Each named move below is a turn or a mirror, shown by a few rows before and after it. Which moves, in which order, take the first row of each later pair to the second? The first pair is answered.
move G:
[-18.8 -23.2 -19.2 -17.8  -0.9  10.5  -0.2 -14.6  -1.8] => [ 33.7   4.4 -16.2 -12.4   5.4  -9.8  -7.2  23.9  15.1]
[-15.1 -26.0  34.0  17.2  -7.1  11.0 -13.9  -6.3  -2.0] => [17.8 -5.2 37.3 27.5 -6.4  0.3 -7.6 14.0  8.7]
[ 12.9  33.8 -24.4  31.2  19.3  27.1  -6.8 -34.4   2.9] => [  8.1  31.5 -25.7  31.9  24.0  30.5  -7.1 -36.9  -2.5]
[  0.3 -22.8  -2.2 -16.3 -21.1  -4.1  13.5  -2.1  -8.3] => [ 21.1 -11.4 -12.0 -11.9 -21.6 -12.5   8.9  10.8  -3.0]
move K:
[ 9.7  4.2 -2.2 17.0  8.1  6.8  8.7 -5.4 -4.7] => [14.0 -2.8 -2.4 16.4 -7.4  8.6 11.1 -7.8 -5.6]
[  2.7  -5.6  32.9   3.3  32.8  14.8 -32.1  10.0  11.7] => [ 16.7 -37.1  29.3 -18.6 -12.9   6.2 -16.8  16.3   7.6]
[ 13.7  -6.4   4.2  20.7  -6.7  30.4  21.0 -42.8 -16.8] => [ 12.9  -2.1  -2.5  21.8   1.7  29.8  14.7 -42.5 -13.6]
move N:
[ -6.0 -17.0 -26.1 -26.7   0.7  -6.3  -9.6   0.9  10.1] => [ 16.6   5.7  -7.1  -5.5   2.7 -19.3 -11.0  18.3  16.3]
[ 33.1   6.1  50.9  17.0  -1.7 -25.2   3.5  19.6  -2.7] => [  1.4   3.7  37.5  36.0   4.0  16.3  21.8 -28.5 -19.5]
[ -9.6  25.8   8.5 -18.2  29.3  -7.9  -4.3  12.3  -4.0] => [-15.8  27.3   1.4 -11.5  28.8   1.4  -1.7  -0.6  -7.4]
[-13.1  10.3  -8.4  -5.2  32.9 -13.9 -24.3 -10.2   5.4] => [-15.5   9.4 -12.6  -2.3  33.3 -13.1 -19.2 -11.3   7.1]
Then:
(2 to 3 moves a pair)
[-44.8   2.1   8.0  19.4  30.8   1.6  -5.7   7.7 -25.8] => [-46.7 -32.3 -13.7 -11.1  -5.2 -10.7   5.4  19.8 -21.9] : N then K
[-23.4  25.9 -17.5 -22.2  17.1   7.7  -9.0  25.7  -2.9] => [ 13.1  37.3   7.9  20.5  14.2  19.3   7.0  11.4 -11.3] : K then N then N
[ 39.5  26.4  20.1  -7.8   1.0 -34.9  -3.8  29.1  17.8] => [  5.4  17.7  49.0  -8.2   6.0 -36.9  -3.2  19.7   8.6] : G then N then N
[-25.1  -5.1   6.0  24.2  14.6  33.1   4.3 -37.7 -21.4] => [  1.9  -0.5 -18.4  19.4  12.7  39.6   3.4 -36.3 -16.5] : G then N
[ -6.9   1.8 -39.8 -18.7   6.1 -12.1  -1.8   9.6   0.2] => [ 26.0  -4.1 -25.6   0.3 -24.7  -8.7  19.9   3.8  -5.6] : N then N then K
[-27.5 -23.1  -7.8  -0.2 -16.0  24.4   5.7 -27.0 -23.1] => [-34.9 -27.4 -17.0 -21.7  -7.6  -4.0 -17.7  10.3  -6.6] : K then N
[ 13.5  29.3   6.3  18.1  15.7  -4.1  -2.0 -15.2  -5.3] => [ 10.4  15.9 -24.6   5.8   9.9  13.1  -1.1 -23.7  -9.2] : N then G then N
[  5.4 -16.9 -36.2 -29.4 -15.3 -14.5   1.4  18.9  10.6] => [-10.3  -1.3 -30.1   5.9   4.2  30.0   7.4 -31.6  -8.2] : N then N then N
[  3.2  16.8  -7.1  10.9  18.1  -7.6 -10.1   0.3   0.6] => [ 15.5   4.4  -5.1  18.8  -7.9  -2.4  10.4 -13.6 -10.8] : K then N then N
[-23.7   7.7  25.6   8.6  24.4 -22.7  -2.6  18.9  20.0] => [-36.9   2.0  15.5  18.6  30.0  10.1   1.2 -12.7   5.2] : N then G then N
[  5.1   3.5   5.8 -12.2 -17.0 -40.1   5.9  38.3  17.6] => [ 14.1 -14.5   6.4  -3.0 -43.2 -10.3  35.9  -2.5  -2.8] : K then N then K
[ -6.9 -14.3 -37.7 -16.2 -13.6  -4.0  10.7  -0.8   1.6] => [  5.2  29.9 -12.6  21.0  25.6   6.1   3.5  -8.4   1.4] : N then K then N
[ 61.3  -2.4 -61.1  -2.6 -15.2   1.0  -0.7  22.1  15.7] => [-34.2   5.6 -57.6   4.7  33.9  42.4 -17.4 -29.9   2.2] : G then K
[  5.7 -39.2 -42.5 -42.4 -39.0   5.3  -8.3   9.6   1.2] => [-40.3 -50.8 -15.1 -27.5 -31.3  20.5  -6.5 -21.1 -10.8] : N then G
[17.5 -2.8 49.8 37.1 -0.6 -4.2  7.4 -0.4 12.3] => [ 34.5  -9.4  36.6  18.7 -13.8 -22.5   4.2  21.8  21.1] : G then N then G
[  7.2 -13.5  -0.9  27.3   5.8   7.0   5.9 -21.7   7.8] => [ -4.4  -1.9  -6.1  10.1  30.4 -10.4 -16.5   6.8  14.7] : N then N then K
[13.8 17.3  2.3  7.7 -0.9 -8.4  0.2 24.2 10.5] => [ 19.3  12.2 -16.8   8.6   2.4   5.9   4.4  13.4   7.6] : N then N then G
[-34.3  -8.6 -30.6  -6.9  28.6   1.1 -11.7   1.0  -6.7] => [  5.3   6.9 -11.8  -4.9  20.1 -36.0 -13.6  39.9   8.8] : K then N then K
[ 13.0  23.7  14.5  -3.6  31.6  -7.8 -18.3   8.4  14.6] => [ 19.0   2.3  21.7  11.4   4.3  20.1   8.4 -34.3  -8.4] : K then N then N
[-22.3  11.9  -7.4   4.5  33.5   3.3 -20.4  -1.9  17.1] => [ 23.6   8.5  16.0   8.4  17.4 -18.9  -9.7  18.5  23.7] : K then N then K
[ 15.7  17.4  16.2   0.0  32.4 -49.5   3.9  48.1  11.6] => [-22.5  26.0  20.2  33.6  53.5  11.5  20.8 -22.6 -12.0] : N then G
[-23.1 -26.7  -4.6 -17.9  -5.8  13.5  -9.0 -12.9 -11.0] => [ -0.1   8.8  22.4  23.1  17.4  12.8  -7.0 -12.8 -12.8] : N then N then N
[-32.7   8.6  19.1  -0.2  18.2  10.1  -9.4 -12.7   1.8] => [-40.2  -5.9 -14.7 -17.6   4.6  16.3  -4.0  -6.4   0.1] : G then N then N
[44.8 11.5 -1.5 18.4  3.7  3.4  9.3 10.7 19.5] => [ 36.2  -8.5 -31.1  -1.1  -4.5  13.6   8.3   7.0  17.6] : N then N then G
[ 17.6  35.9  53.7  45.9  23.8   2.5   7.4 -10.1 -10.7] => [  6.0  11.8  -6.1  38.0  14.8  49.5  15.5 -52.3 -20.5] : N then G then N
[ 20.1 -19.1 -36.4 -33.6 -25.2 -19.6  -4.1  24.5  12.8] => [ 23.0 -32.6 -37.0 -28.5 -37.8  -3.4   9.9   4.3   2.7] : K then N then K
[-26.6   1.7  13.2   0.4   4.3   9.1   0.3 -17.4  -7.6] => [-16.8 -14.4  10.4 -16.7 -22.8  -9.0   2.6   7.6  -1.6] : K then N
[-68.9  -2.5   6.3 -11.8  28.7  10.8 -16.1  -8.4 -10.9] => [-27.2  33.6  40.5  20.0  41.1  -3.4 -19.9   4.6  -1.4] : N then N then N
[  2.6  37.3  15.3  16.5  50.3 -14.6 -19.0  28.6  15.7] => [-47.1 -32.4 -37.1 -33.6  -7.2  10.3  -4.4  -5.7  -6.7] : N then N then K
